Here are some points, each followed by its number:
(0.94, 1.39, 1.42, 0.87, 0.95, 0.72, 0.81, 0.43, 1.30, 0.48, 0.72, 1.56, 0.78, 0.54, 1.62, -0.55, 1.36, 1.08, 0.45, 1.31, 1.61, 0.79, -0.30, 1.43, -0.61, 0.65, 1.11, 1.02, 1.27, 1.38, 0.33, 1.35, 1.26, 0.55, -0.03, 1.70, 0.77) 0
(-3.14, -1.04, -1.06, 0.87, 0.86, -3.17, -3.18, -0.56, -1.04, -0.81, -0.61, 2.50, 0.94, 1.06, 2.49, -0.25, -1.04, 4.17, -0.80, -1.00, 2.49, -3.14, -0.62, -1.04, -0.24, -0.58, 4.13, -3.15, -1.05, -1.05, 0.01, -1.07, 4.13, -0.01, -0.24, 2.51, 0.90) 1
(-0.50, 0.28, 0.31, 0.49, 0.46, -0.52, -0.59, 0.04, 0.33, 0.40, 0.03, -0.34, 0.54, -0.36, -0.36, -0.63, 0.37, -0.66, 0.36, 0.42, -0.36, -0.56, -0.87, 0.33, -0.65, 0.07, -0.66, -0.53, 0.37, 0.37, 0.11, 0.37, -0.66, 0.13, -0.04, -0.36, 0.49) 2
(-0.89, 0.80, 0.76, -1.94, -1.98, -0.92, -0.96, -1.62, 0.76, 1.52, -1.62, -0.29, -1.97, 0.45, -0.31, 1.17, 0.68, -0.73, 1.56, 0.75, -0.15, -0.96, 1.38, 0.79, 1.17, -1.63, -0.72, -0.98, 0.73, 0.67, 2.29, 0.75, -0.77, 2.23, -2.02, -0.28, -1.90) 3
(1.34, -1.39, -1.36, -0.53, -0.43, 1.20, 1.31, 1.19, -1.45, -0.86, 1.23, -1.33, -0.42, 1.37, -1.43, -0.30, -1.31, 0.72, -0.92, -1.31, -1.43, 1.43, 0.63, -1.39, -0.16, 1.20, 0.82, 1.34, -1.25, -1.22, -0.64, -1.22, 0.62, -0.58, 0.43, -1.35, -0.51) 4
(-0.86, -1.09, -1.01, 0.78, 0.68, -0.87, -0.84, -0.92, -1.02, -0.26, -0.93, 1.51, 0.72, 0.16, 1.44, -0.74, -1.06, 0.98, -0.25, -1.04, 1.52, -0.89, -0.06, -1.08, -0.73, -0.97, 1.04, -0.82, -1.02, -1.04, 0.04, -1.10, 0.98, 0.01, -0.06, 1.59, 0.76) 5
(0.68, -3.71, -3.80, -0.35, -0.13, 0.78, 0.71, 1.91, -3.90, -0.31, 1.87, -2.13, -0.19, 1.53, -2.18, -0.63, -3.81, 3.07, -0.38, -3.73, -2.25, 0.80, 2.42, -3.68, -0.68, 1.98, 3.04, 0.80, -3.89, -3.90, -0.56, -3.87, 2.97, -0.66, 0.08, -2.33, -0.18) 6
(0.58, -1.47, -1.56, 0.14, 0.01, 0.40, 0.47, 1.19, -1.64, -0.48, 1.13, -1.70, 0.04, 0.62, -1.71, -0.68, -1.59, 1.33, -0.37, -1.67, -1.54, 0.32, 0.36, -1.53, -0.62, 1.20, 1.60, 0.49, -1.58, -1.66, -0.05, -1.61, 1.45, -0.12, -0.11, -1.65, 0.09) 7
(0.44, 0.04, 0.13, -0.09, -0.01, 0.53, 0.61, -0.53, 0.05, 1.19, -0.45, 0.71, -0.07, -0.69, 0.53, 0.08, 0.05, -0.36, 1.08, 0.10, 0.56, 0.60, -0.71, 0.06, -0.02, -0.46, -0.42, 0.48, 0.11, -0.03, 0.29, 0.03, -0.40, 0.17, -0.32, 0.68, -0.03) 8
(-0.49, 0.33, 0.37, -0.66, -0.69, -0.47, -0.45, -0.61, 0.37, 1.92, -0.64, -0.07, -0.69, -0.25, -0.05, 2.22, 0.38, -0.78, 1.99, 0.36, -0.06, -0.45, -0.58, 0.38, 2.19, -0.62, -0.79, -0.53, 0.36, 0.38, 0.49, 0.39, -0.71, 0.52, -1.24, -0.08, -0.63) 9
(2.66, -0.83, -0.76, -2.39, -2.34, 2.57, 2.55, 1.20, -0.71, -2.41, 1.26, -0.90, -2.40, 3.04, -0.83, 3.62, -0.64, -0.30, -2.26, -0.60, -0.80, 2.69, 0.51, -0.61, 3.66, 1.15, -0.18, 2.60, -0.68, -0.72, -2.01, -0.77, -0.23, -2.02, 3.32, -0.79, -2.41) 10
(-0.31, -0.28, -0.30, 0.46, 0.50, -0.26, -0.24, 0.60, -0.26, -0.07, 0.61, -1.13, 0.41, -0.25, -1.18, -0.78, -0.34, 0.20, -0.01, -0.31, -1.13, -0.23, -0.53, -0.27, -0.82, 0.57, 0.22, -0.27, -0.33, -0.31, 0.13, -0.36, 0.21, 0.13, -0.08, -1.17, 0.42) 11
(0.82, 0.45, 0.38, 0.58, 0.52, 1.06, 1.02, 0.17, 0.45, 0.77, 0.07, 1.11, 0.64, -0.23, 1.21, -0.30, 0.44, 0.26, 0.86, 0.41, 0.95, 1.05, -0.95, 0.47, -0.30, -0.05, 0.16, 0.97, 0.57, 0.38, 0.21, 0.44, 0.23, 0.06, 0.00, 1.15, 0.59) 12
(-0.57, 0.27, 0.21, 1.34, 1.34, -0.55, -0.55, -0.82, 0.23, -1.14, -0.81, 0.15, 1.32, -0.18, 0.13, 0.21, 0.21, -0.74, -1.12, 0.26, 0.13, -0.55, -0.31, 0.25, 0.20, -0.80, -0.76, -0.60, 0.19, 0.23, -0.27, 0.22, -0.78, -0.24, -0.51, 0.15, 1.33) 13
Which two points above are nearest to each new point? Their numbers follow each, nearest first.
(0.64, -0.27, -0.33, -2.07, -2.05, 0.78, 0.83, -1.43, -0.28, 1.84, -1.56, 0.43, -2.20, -2.18, 0.70, 1.58, -0.34, -0.63, 1.83, -0.34, 0.51, 0.89, 1.38, -0.61, 1.51, -1.47, -0.56, 0.74, -0.50, -0.43, 2.63, -0.38, -0.51, 2.84, -2.55, 0.49, -2.15) 3 9
(0.53, -0.15, -0.05, 0.25, 0.33, 0.60, 0.40, -0.38, -0.01, 0.63, -0.41, 0.88, 0.29, -0.61, 1.02, -0.51, 0.02, 0.10, 0.56, -0.21, 0.92, 0.41, -0.66, -0.18, -0.45, -0.40, -0.24, 0.51, -0.07, 0.00, 0.07, -0.09, -0.10, 0.14, -0.14, 0.89, 0.23) 8 12
(-0.29, 0.33, 0.31, -1.63, -1.65, -0.31, -0.31, 1.30, 0.29, -1.70, 1.29, -0.01, -1.62, -0.31, -0.02, 1.46, 0.31, -0.79, -1.68, 0.36, -0.04, -0.36, 0.65, 0.33, 1.45, 1.29, -0.76, -0.30, 0.33, 0.30, -1.45, 0.32, -0.78, -1.44, 1.73, -0.03, -1.59) 2 11
(0.54, 1.53, 1.70, 0.77, 0.82, 0.42, 0.47, -0.87, 1.48, -0.41, -0.78, -1.34, 0.93, -1.07, -1.34, -0.57, 1.57, 0.85, -0.53, 1.39, -1.45, 0.54, -0.18, 1.49, -0.54, -0.93, 0.73, 0.55, 1.47, 1.68, -0.11, 1.61, 0.91, -0.01, -0.12, -1.46, 0.91) 2 13
(-0.67, 0.33, 0.30, 0.88, 0.84, -0.65, -0.69, -0.30, 0.33, -1.52, -0.28, 0.16, 0.88, -0.27, 0.11, 1.11, 0.32, -0.78, -1.57, 0.33, 0.14, -0.68, -0.80, 0.30, 1.09, -0.27, -0.72, -0.66, 0.25, 0.30, 0.07, 0.30, -0.77, 0.06, -0.38, 0.15, 0.87) 13 2
(-0.29, 0.24, 0.22, 0.11, 0.07, -0.25, -0.34, -1.35, 0.19, 0.29, -1.31, 0.07, 0.11, -0.41, 0.09, -0.70, 0.20, -0.72, 0.30, 0.25, 0.09, -0.39, 0.74, 0.22, -0.70, -1.36, -0.79, -0.28, 0.29, 0.19, 0.35, 0.20, -0.78, 0.48, -0.07, 0.08, 0.16) 2 8
(2.05, -0.39, -0.31, -0.59, -0.72, 2.14, 2.16, 0.69, -0.38, -1.73, 0.69, -1.04, -0.70, 1.20, -1.09, 1.69, -0.31, 0.07, -1.70, -0.34, -1.04, 2.12, -0.48, -0.36, 1.61, 0.81, 0.07, 2.18, -0.19, -0.26, -0.33, -0.36, 0.01, -0.39, 1.06, -1.01, -0.76) 4 10
(-0.65, 0.48, 0.46, -0.05, -0.06, -0.64, -0.62, -0.68, 0.51, 0.92, -0.73, -0.20, -0.07, -0.13, -0.24, -0.11, 0.46, -0.70, 0.90, 0.47, -0.29, -0.60, -0.52, 0.53, -0.04, -0.63, -0.69, -0.68, 0.49, 0.50, 0.33, 0.53, -0.76, 0.34, -0.35, -0.27, -0.01) 2 8
(-0.32, 0.44, 0.38, 0.48, 0.57, -0.38, -0.35, 1.15, 0.34, 0.04, 1.11, -0.01, 0.52, -0.35, 0.04, -0.77, 0.40, -0.77, 0.09, 0.36, 0.00, -0.37, 0.38, 0.32, -0.74, 1.14, -0.79, -0.39, 0.39, 0.37, 0.12, 0.38, -0.74, 0.19, -0.08, 0.03, 0.53) 2 11
(-1.05, 0.00, 0.01, 0.83, 0.78, -1.09, -1.04, -0.49, 0.03, -0.71, -0.52, 0.73, 0.85, -0.03, 0.69, -0.37, 0.03, -0.38, -0.71, 0.04, 0.73, -1.10, -0.66, 0.01, -0.35, -0.49, -0.35, -1.06, 0.02, 0.01, 0.03, 0.00, -0.39, 0.03, -0.21, 0.70, 0.78) 13 2
